[ 2.46 -8.58 -1.80 -3.03 -2.83  5.11 -3.75  4.90  2.45]  Kopar
[-3.62 -2.13 -0.33 -1.30 -6.18 -2.45  5.17  7.18  7.13]  bel
[-2.89 -4.24  6.16  2.44  4.27 -4.80  3.54 -1.08  5.18]  dizi
row of dizi	[-2.89 -4.24  6.16  2.44  4.27 -4.80  3.54 -1.08  5.18]
row of Kopar	[ 2.46 -8.58 -1.80 -3.03 -2.83  5.11 -3.75  4.90  2.45]

[-2.90 -0.70 -2.33 -0.72 -0.32 -0.95  2.55 -0.15  0.14  1.26  1.82 -1.35
  0.47 -1.21  0.52  1.80  1.46 -2.81 -2.84  3.40  1.37 -2.10  3.19  1.40
  4.91  3.17  2.47  1.59 -0.67  8.40  0.10 -0.86] : dud
[ 3.33 -0.69 -0.33 -1.04 -0.40 -1.26 -1.86 -2.14 -2.43 -2.06  2.57  0.74
  0.53 -0.15 -2.83  0.30 -3.00  1.95  2.52 -3.96 -0.65  2.15 -1.07 -0.27
  2.64  1.88  3.34  6.22  0.57  4.44  1.22 -0.73] : galel
[-2.90 -0.70 -2.33 -0.72 -0.32 -0.95  2.55 -0.15  0.14  1.26  1.82 -1.35
  0.47 -1.21  0.52  1.80  1.46 -2.81 -2.84  3.40  1.37 -2.10  3.19  1.40
 -3.21  0.97 -3.14 -2.84 -1.37 -2.77 -1.62  0.51] : big
[ 3.33 -0.69 -0.33 -1.04 -0.40 -1.26 -1.86 -2.14 -2.43 -2.06  2.57  0.74
  0.53 -0.15 -2.83  0.30 -3.00  1.95  2.52 -3.96 -0.65  2.15 -1.07 -0.27
  1.51 -0.54 -0.44 -0.79  1.28  1.05  0.95  0.94] : taf
row of big	[-2.90 -0.70 -2.33 -0.72 -0.32 -0.95  2.55 -0.15  0.14  1.26  1.82 -1.35
  0.47 -1.21  0.52  1.80  1.46 -2.81 -2.84  3.40  1.37 -2.10  3.19  1.40
 -3.21  0.97 -3.14 -2.84 -1.37 -2.77 -1.62  0.51]
row of galel	[ 3.33 -0.69 -0.33 -1.04 -0.40 -1.26 -1.86 -2.14 -2.43 -2.06  2.57  0.74
  0.53 -0.15 -2.83  0.30 -3.00  1.95  2.52 -3.96 -0.65  2.15 -1.07 -0.27
  2.64  1.88  3.34  6.22  0.57  4.44  1.22 -0.73]

[-2.21  8.01 -3.05 -3.10 -3.30 -3.90 -4.35 -3.06]  Lide
[-2.21  8.01 -3.05 -3.10 -3.55 -4.16 -4.59 -3.20]  lilup
[-2.12  6.40 -2.93 -3.00 -3.42 -4.03 -4.47 -3.13]  rali
row of rali	[-2.12  6.40 -2.93 -3.00 -3.42 -4.03 -4.47 -3.13]
row of lilup	[-2.21  8.01 -3.05 -3.10 -3.55 -4.16 -4.59 -3.20]
row of Lide	[-2.21  8.01 -3.05 -3.10 -3.30 -3.90 -4.35 -3.06]

[ 1.99 -5.11 -0.76  1.89  1.88] = neli
[ 0.83  2.28 -0.67  0.48  0.52] = piger
[ 0.32  5.23 -0.63 -0.15 -0.12] = bod
[ 1.61 -2.16 -0.72  1.42  1.48] = zoti
[ 1.46 -3.88 -0.74  1.26  1.09] = Neto
[ 2.22 -8.31 -0.79  2.19  2.03] = babod
[ 0.98  0.87 -0.68  0.67  0.67] = gid
[ 2.01 -6.76 -0.78  1.93  1.78] = Sego
row of piger	[ 0.83  2.28 -0.67  0.48  0.52]
row of gid	[ 0.98  0.87 -0.68  0.67  0.67]
row of zoti	[ 1.61 -2.16 -0.72  1.42  1.48]
row of bod	[ 0.32  5.23 -0.63 -0.15 -0.12]

[-5.47  2.78  0.36  2.60 -0.61 -0.25  3.16 -0.81  0.45  3.16  1.14  0.33
 -0.16 -0.25 -0.58  1.62] = kare
[ 0.41 -3.30 -0.25  1.86  1.39  2.27 -1.49  0.99 -0.46 -0.14  0.71  1.07
  0.30 -3.01  1.17  2.82] = zuluz
[-3.85  2.78  0.36  2.60 -0.61 -0.25  3.16 -0.81  2.62  3.16  1.14  0.33
 -0.16 -0.25 -0.58  1.62] = lukap
[-3.85  2.78  0.36  2.60 -0.61 -0.25  3.16 -0.81  2.62  3.16  1.14  0.33
 -0.16 -0.25 -1.33  1.62] = Mekek
[-3.02 -0.31 -1.50 -0.54  7.78 -0.62  0.04  1.37  0.39  2.33  0.51 -0.13
 -1.20 -1.66  2.40  0.53] = Bamu
[-2.80  0.09 -2.30  0.09  0.01 -0.62 -0.41 -2.87 -1.12 -0.50  2.14  0.47
  0.55 -1.23  0.82 -7.02] = pav
[ 1.64 -0.20 -1.03  3.01 -0.32 -0.16 -2.93 -1.00  1.46 -2.40  1.73  0.66
 -0.51 -4.85  0.78 -1.80] = Zera
[-2.07  4.76 -1.07 -1.91 -0.97 -1.39 -3.86 -0.03 -0.31  0.34  0.37  1.06
 -1.17 -2.69 -0.97  2.92] = Kani
[ 0.41 -3.30 -0.25  1.86 -3.64  2.27 -1.49 -2.08 -0.46 -0.14  0.71  1.07
  0.30 -3.01  1.17  2.82] = suro
row of Bamu	[-3.02 -0.31 -1.50 -0.54  7.78 -0.62  0.04  1.37  0.39  2.33  0.51 -0.13
 -1.20 -1.66  2.40  0.53]
row of suro	[ 0.41 -3.30 -0.25  1.86 -3.64  2.27 -1.49 -2.08 -0.46 -0.14  0.71  1.07
  0.30 -3.01  1.17  2.82]

[-0.58  0.94 -0.50 -0.51 -0.65  0.29  0.97 -0.75  4.92 -0.66  4.93  0.94
 -0.76  1.81  3.32] -> baf
[ 0.13 -0.63  0.09  0.09  0.16 -0.31 -0.65  0.20 -2.65  0.17 -2.65 -0.64
  0.21 -1.07 -1.82] -> nepe
[-0.76  0.55 -0.64 -0.65 -0.86  0.11  0.57 -0.97  3.12 -0.86  3.13  0.55
 -0.98  1.11  2.09] -> dol
[-3.02 -0.25 -2.61 -2.65 -3.38 -0.81 -0.23 -3.75  2.41 -3.39  2.42 -0.26
 -3.78  0.35  1.39] -> sofi
[-0.27 -0.79 -0.26 -0.24 -0.30 -0.46 -0.80 -0.31 -2.93 -0.29 -2.94 -0.80
 -0.29 -1.25 -2.06] -> pebi
[-1.31 -2.11 -1.18 -1.18 -1.43 -1.37 -2.16 -1.52 -7.27 -1.42 -7.29 -2.12
 -1.52 -3.21 -5.14] -> gora
[ 4.60  0.66  3.96  4.01  5.14  1.32  0.67  5.71 -1.94  5.15 -1.99  0.68
  5.75  0.09 -0.98] -> Zub
[-3.74 -0.11 -3.27 -3.31 -4.16 -0.99 -0.09 -4.59  4.31 -4.17  4.35 -0.13
 -4.62  0.87  2.59] -> vov
[ 1.29 -0.28  1.12  1.13  1.44  0.17 -0.30  1.61 -2.76  1.45 -2.77 -0.28
  1.63 -0.83 -1.78] -> Lolus
[2.20 0.90 1.97 1.89 2.56 0.81 0.86 2.85 1.32 2.54 1.44 0.93 2.77 0.92
 1.18] -> Kek
[ 2.64  0.25  2.27  2.31  2.95  0.71  0.24  3.28 -1.81  2.96 -1.83  0.24
  3.32 -0.22 -1.04] -> rubi
row of pebi	[-0.27 -0.79 -0.26 -0.24 -0.30 -0.46 -0.80 -0.31 -2.93 -0.29 -2.94 -0.80
 -0.29 -1.25 -2.06]
row of nepe	[ 0.13 -0.63  0.09  0.09  0.16 -0.31 -0.65  0.20 -2.65  0.17 -2.65 -0.64
  0.21 -1.07 -1.82]
row of dol	[-0.76  0.55 -0.64 -0.65 -0.86  0.11  0.57 -0.97  3.12 -0.86  3.13  0.55
 -0.98  1.11  2.09]
row of gora	[-1.31 -2.11 -1.18 -1.18 -1.43 -1.37 -2.16 -1.52 -7.27 -1.42 -7.29 -2.12
 -1.52 -3.21 -5.14]
row of Zub	[ 4.60  0.66  3.96  4.01  5.14  1.32  0.67  5.71 -1.94  5.15 -1.99  0.68
  5.75  0.09 -0.98]

[-0.66  2.00 -0.23  2.07] = pivu
[-3.57  4.09  3.38  0.70] = losi
[-0.23  0.07  2.73 -1.48] = bemek
[ 0.21 -2.03  6.14 -2.40] = dun
[ 0.03  1.25  1.17 -2.15] = koti
[-2.74 -0.48 -0.04  1.99] = Kosor
[ 0.21 -2.03  4.71  2.90] = Gem
[-3.58 -2.44  6.98  4.34] = bipa
[ 1.30 -0.31 -1.70  1.28] = fov
row of koti	[ 0.03  1.25  1.17 -2.15]
row of bipa	[-3.58 -2.44  6.98  4.34]
row of losi	[-3.57  4.09  3.38  0.70]

[-1.00  4.63 -1.01  6.01  5.02 -0.53  1.82 -1.06  4.67 -0.81  0.84 -0.70
 -0.28 -0.89  4.02  0.66  2.37 -1.06  5.63  4.26  0.85  0.50  0.57  1.11
  0.21  2.51 -0.91 -0.58 -1.13  0.60  0.70  0.65 -0.86  2.04  1.95  2.52
 -0.91  6.17  2.11  0.12  6.54  4.41 -0.90  3.66  3.44  6.85]  kif
[ 0.02  2.14 -0.83  5.55  5.61  0.22  1.05 -1.07  3.94  0.22  1.81 -1.00
  0.52 -0.60  3.69  0.52  1.36 -0.61  4.14  2.83  1.75  0.92  2.57  0.85
  0.52  3.00 -1.03  0.43 -0.78  0.71  2.21  0.66 -0.62  2.31  2.55  3.00
 -0.53  3.06  2.16  0.65  6.39  4.43 -0.85  3.71  3.37  6.88]  Mivis
[1.79 2.59 1.74 2.75 2.66 1.94 2.30 1.72 2.59 1.89 2.19 1.86 1.99 1.81
 2.57 2.13 2.36 1.72 2.71 2.54 2.21 2.12 2.17 2.18 2.10 2.40 1.78 1.95
 1.68 2.14 2.18 2.15 1.84 2.36 2.35 2.42 1.80 2.73 2.36 2.08 2.79 2.59
 1.81 2.48 2.50 2.79]  tute
[ 0.02  2.14 -0.83  5.55  5.61  0.22  1.05 -1.07  3.94  0.22  1.81 -1.00
  0.52 -0.60  3.69  0.52  1.36 -0.61  4.14  2.83  1.75  0.92  2.57  0.85
  0.52  3.00 -1.03  0.43 -0.78  0.71  2.21  0.66 -0.62  2.31  2.55  3.00
 -0.53  3.06  2.16  0.65  4.50  2.67 -0.56  2.20  2.76  3.65]  Kem
[0.27 0.87 0.19 1.11 1.06 0.38 0.64 0.13 0.97 0.32 0.61 0.22 0.43 0.25
 0.91 0.52 0.69 0.20 1.02 0.89 0.60 0.53 0.62 0.58 0.48 0.79 0.18 0.38
 0.15 0.53 0.62 0.53 0.25 0.72 0.73 0.78 0.25 1.00 0.72 0.48 1.09 0.88
 0.25 0.82 0.83 1.07]  suge
[ 0.02  2.14 -0.83  5.55  5.61  0.22  1.05 -1.07  3.94  0.22  1.81 -1.00
  0.52 -0.60  3.69  0.52  1.36 -0.80  4.14  2.83  1.75  0.92  2.57  0.85
  0.52  3.00 -1.03  0.43 -0.78  0.71  2.21  0.66 -0.62 -0.62  2.55  3.00
 -0.53  3.06  2.16  0.65  4.50  2.67 -0.56 -0.90  2.76  3.65]  Lidi
[ 0.02  2.14 -0.83  5.55  5.61  0.22  1.05 -1.07  3.94  0.22  1.81 -1.00
  0.52 -0.60  3.69  0.52  1.36 -0.80  4.14  2.83  1.75  0.92  2.57  0.85
  0.52  3.00 -1.03  0.43 -0.78  0.71  2.21  0.66 -0.62  2.31  2.55  3.00
 -0.53  3.06  2.16  0.65  4.50  2.67 -0.56 -0.90  2.76  3.65]  nodar
[-0.44 -0.50 -0.44 -0.52 -0.51 -0.46 -0.48 -0.43 -0.51 -0.45 -0.48 -0.44
 -0.46 -0.44 -0.50 -0.47 -0.49 -0.44 -0.51 -0.50 -0.48 -0.47 -0.48 -0.48
 -0.47 -0.49 -0.44 -0.45 -0.43 -0.47 -0.48 -0.47 -0.44 -0.49 -0.49 -0.49
 -0.44 -0.51 -0.49 -0.47 -0.52 -0.50 -0.44 -0.50 -0.50 -0.52]  lum
row of Kem	[ 0.02  2.14 -0.83  5.55  5.61  0.22  1.05 -1.07  3.94  0.22  1.81 -1.00
  0.52 -0.60  3.69  0.52  1.36 -0.61  4.14  2.83  1.75  0.92  2.57  0.85
  0.52  3.00 -1.03  0.43 -0.78  0.71  2.21  0.66 -0.62  2.31  2.55  3.00
 -0.53  3.06  2.16  0.65  4.50  2.67 -0.56  2.20  2.76  3.65]
row of nodar	[ 0.02  2.14 -0.83  5.55  5.61  0.22  1.05 -1.07  3.94  0.22  1.81 -1.00
  0.52 -0.60  3.69  0.52  1.36 -0.80  4.14  2.83  1.75  0.92  2.57  0.85
  0.52  3.00 -1.03  0.43 -0.78  0.71  2.21  0.66 -0.62  2.31  2.55  3.00
 -0.53  3.06  2.16  0.65  4.50  2.67 -0.56 -0.90  2.76  3.65]
row of suge	[0.27 0.87 0.19 1.11 1.06 0.38 0.64 0.13 0.97 0.32 0.61 0.22 0.43 0.25
 0.91 0.52 0.69 0.20 1.02 0.89 0.60 0.53 0.62 0.58 0.48 0.79 0.18 0.38
 0.15 0.53 0.62 0.53 0.25 0.72 0.73 0.78 0.25 1.00 0.72 0.48 1.09 0.88
 0.25 0.82 0.83 1.07]

[ 1.48 -3.03 -7.52 -0.26 -3.67  2.53 -0.75  2.24 -4.07] : koleb
[ 1.48 -3.03 -7.52 -0.26  3.40 -2.43  0.88 -1.02  5.45] : tival
[ 1.48 -3.03 -7.52 -0.26  3.40 -2.43  2.59 -1.02  5.45] : Vezev
row of koleb	[ 1.48 -3.03 -7.52 -0.26 -3.67  2.53 -0.75  2.24 -4.07]
row of Vezev	[ 1.48 -3.03 -7.52 -0.26  3.40 -2.43  2.59 -1.02  5.45]

[2.49 6.00 9.30 2.89]  fug
[2.49 6.00 9.30 4.32]  motev
[2.38 5.61 7.51 0.30]  lom
[2.28 5.86 6.24 4.19]  sufo
[ 8.39  5.38  0.19 -2.82]  Mol
[2.38 5.61 8.41 2.25]  durol
row of fug	[2.49 6.00 9.30 2.89]
row of Mol	[ 8.39  5.38  0.19 -2.82]
row of lom	[2.38 5.61 7.51 0.30]

[ 1.08 -5.38 -1.15 -1.04 -0.16  0.71  3.04  1.01 -2.12 -2.01] = minum
[-0.86 -5.72 -0.93 -3.17 -1.49  1.66  2.68  0.01 -0.44 -0.38] = lufa
[ 2.06 -6.63 -3.50 -1.30  0.26 -0.76  1.93  2.53 -0.68 -2.47] = muk
[ 2.06 -6.63 -3.50 -1.30  0.26 -0.76  1.93  0.32 -0.68 -2.47] = Tukiv
[ 2.26 -7.22 -2.75 -0.36 -1.94 -0.48  4.60  0.40 -2.21  0.54] = Zalik
[ 2.11 -4.75 -1.40 -2.27 -2.12 -1.34  1.65  0.81 -0.89  0.21] = zere
[-0.22 -7.39 -0.96 -1.15 -2.38 -0.26  4.50  1.33 -3.02 -0.68] = zim
[ 0.58 -7.13 -3.27 -2.47 -0.35  1.37  3.76  1.17 -2.46 -2.24] = fuvu
[ 2.23 -5.70 -3.79 -2.37  0.73  0.39  1.24  1.32  0.24 -1.26] = rufo
[ 0.78 -5.28 -1.78 -2.73 -1.73  0.49  3.86  1.57 -2.21 -1.82] = Rer
[ 0.66 -6.73 -3.12 -3.15 -1.91 -0.31  3.00  1.95 -0.44  0.01] = gelup
[ 0.39 -6.71 -1.36 -2.36 -1.37  1.01  2.50  0.97 -0.66 -1.62] = taluv
row of minum	[ 1.08 -5.38 -1.15 -1.04 -0.16  0.71  3.04  1.01 -2.12 -2.01]
row of Rer	[ 0.78 -5.28 -1.78 -2.73 -1.73  0.49  3.86  1.57 -2.21 -1.82]
row of zere	[ 2.11 -4.75 -1.40 -2.27 -2.12 -1.34  1.65  0.81 -0.89  0.21]

[ 0.44 -4.59 -3.62  4.93  7.40  3.12 -4.25  4.78 -6.70  2.65] : riko
[-0.57 -2.57 -3.39  4.89  6.83 -1.79 -0.48  3.77  2.89 -4.40] : rovop
[-4.15  6.42 -4.96 -7.51 -7.12 -0.26  0.18  5.59 -6.14  0.66] : Nafe
[ 2.97 -3.05 -6.16 -2.54  6.13  0.51  3.30 -3.15 -4.19  2.11] : tuboz
[-4.15  6.42 -4.96 -7.51 -7.12 -0.26  0.18  5.59  7.10  0.66] : basav
row of riko	[ 0.44 -4.59 -3.62  4.93  7.40  3.12 -4.25  4.78 -6.70  2.65]
row of basav	[-4.15  6.42 -4.96 -7.51 -7.12 -0.26  0.18  5.59  7.10  0.66]
row of Nafe	[-4.15  6.42 -4.96 -7.51 -7.12 -0.26  0.18  5.59 -6.14  0.66]
row of rovop	[-0.57 -2.57 -3.39  4.89  6.83 -1.79 -0.48  3.77  2.89 -4.40]

[-0.13 -2.75  3.88  0.00  0.69 -1.02  0.39  2.60  0.37]  kegen
[ 0.10  0.78  1.40  0.00  0.40 -1.23 -1.86  9.47  0.22]  mube
[-0.06  1.09 -2.13 -0.02 -0.97 -0.49  0.85 -0.43  0.17]  fadoz
[-0.25 -2.00  2.23 -0.21 -0.38 -2.73 -1.55 -0.85  1.06]  Zekin
row of fadoz	[-0.06  1.09 -2.13 -0.02 -0.97 -0.49  0.85 -0.43  0.17]
row of mube	[ 0.10  0.78  1.40  0.00  0.40 -1.23 -1.86  9.47  0.22]

[-0.66  0.80 -0.27  1.58  1.31  2.46 -2.68  2.00 -0.17 -1.75 -1.39 -1.64] = Zotam
[-0.78  0.83 -0.27  1.83  1.39  3.18 -2.97  2.13 -0.33 -2.09 -1.67 -1.89] = nenep
[-0.45  0.39 -0.06  1.39  1.06  2.31 -1.84  1.09 -0.40 -1.65 -1.47 -1.18] = mosu
[-1.43  0.71 -1.40 -5.45 -0.29 -1.93  6.86 -4.88  2.34  3.38  5.27  0.47] = Vedaz
[-0.65  0.73 -0.28  1.64  1.29  2.75 -2.53  1.84 -0.31 -1.97 -1.48 -1.60] = Napuv
[-0.69  0.78 -0.29  1.63  1.37  2.76 -2.67  1.90 -0.24 -1.91 -1.52 -1.71] = kovag
[-0.76  0.82 -0.27  1.76  1.37  3.05 -2.90  2.09 -0.29 -2.03 -1.64 -1.82] = Tunub
[-0.88  0.88 -0.29  1.97  1.50  3.44 -3.32  2.34 -0.31 -2.20 -1.86 -2.10] = fodi
[-0.97  1.04 -0.38  2.05  1.55  3.64 -3.63  2.64 -0.27 -2.30 -1.83 -2.32] = sigeg
[-0.69  0.64 -0.26  1.72  1.24  3.16 -2.60  1.77 -0.44 -2.03 -1.65 -1.76] = Rovu
[-1.84  1.01 -1.88 -6.49 -0.37 -1.66  7.38 -5.66  2.93  5.48  5.77 -0.01] = Suz
[-0.66  0.62 -0.17  1.68  1.24  2.93 -2.48  1.71 -0.42 -1.93 -1.63 -1.61] = rar
row of sigeg	[-0.97  1.04 -0.38  2.05  1.55  3.64 -3.63  2.64 -0.27 -2.30 -1.83 -2.32]
row of mosu	[-0.45  0.39 -0.06  1.39  1.06  2.31 -1.84  1.09 -0.40 -1.65 -1.47 -1.18]
row of Vedaz	[-1.43  0.71 -1.40 -5.45 -0.29 -1.93  6.86 -4.88  2.34  3.38  5.27  0.47]
row of Rovu	[-0.69  0.64 -0.26  1.72  1.24  3.16 -2.60  1.77 -0.44 -2.03 -1.65 -1.76]

[-0.27  1.58  1.50 -4.69 -2.76  2.10]  bime
[-0.23 -1.87  0.62 -3.52  2.93 -1.92]  pini
[-0.27  1.58  1.50  2.26 -2.76  2.10]  zot
row of pini	[-0.23 -1.87  0.62 -3.52  2.93 -1.92]
row of zot	[-0.27  1.58  1.50  2.26 -2.76  2.10]

[-0.75 -0.35  6.72 -0.32] = Bebor
[-0.84 -0.39  0.56 -0.38] = reliz
[-0.95 -0.43 -6.44 -0.64] = sipo
[-0.79 -0.37  4.02 -0.38] = voti
[-0.84 -0.39  0.56 -0.47] = tudu
[-0.90 -0.41 -2.97 -0.55] = ruva
[-0.92 -0.42 -4.76 -0.60] = Liti
[-0.82 -0.38  2.33 -0.43] = Kamaf
[-0.92 -0.42 -4.67 -0.60] = nifu
[-0.91 -0.37  4.02 -0.38] = gubo
row of Kamaf	[-0.82 -0.38  2.33 -0.43]
row of ruva	[-0.90 -0.41 -2.97 -0.55]
row of gubo	[-0.91 -0.37  4.02 -0.38]

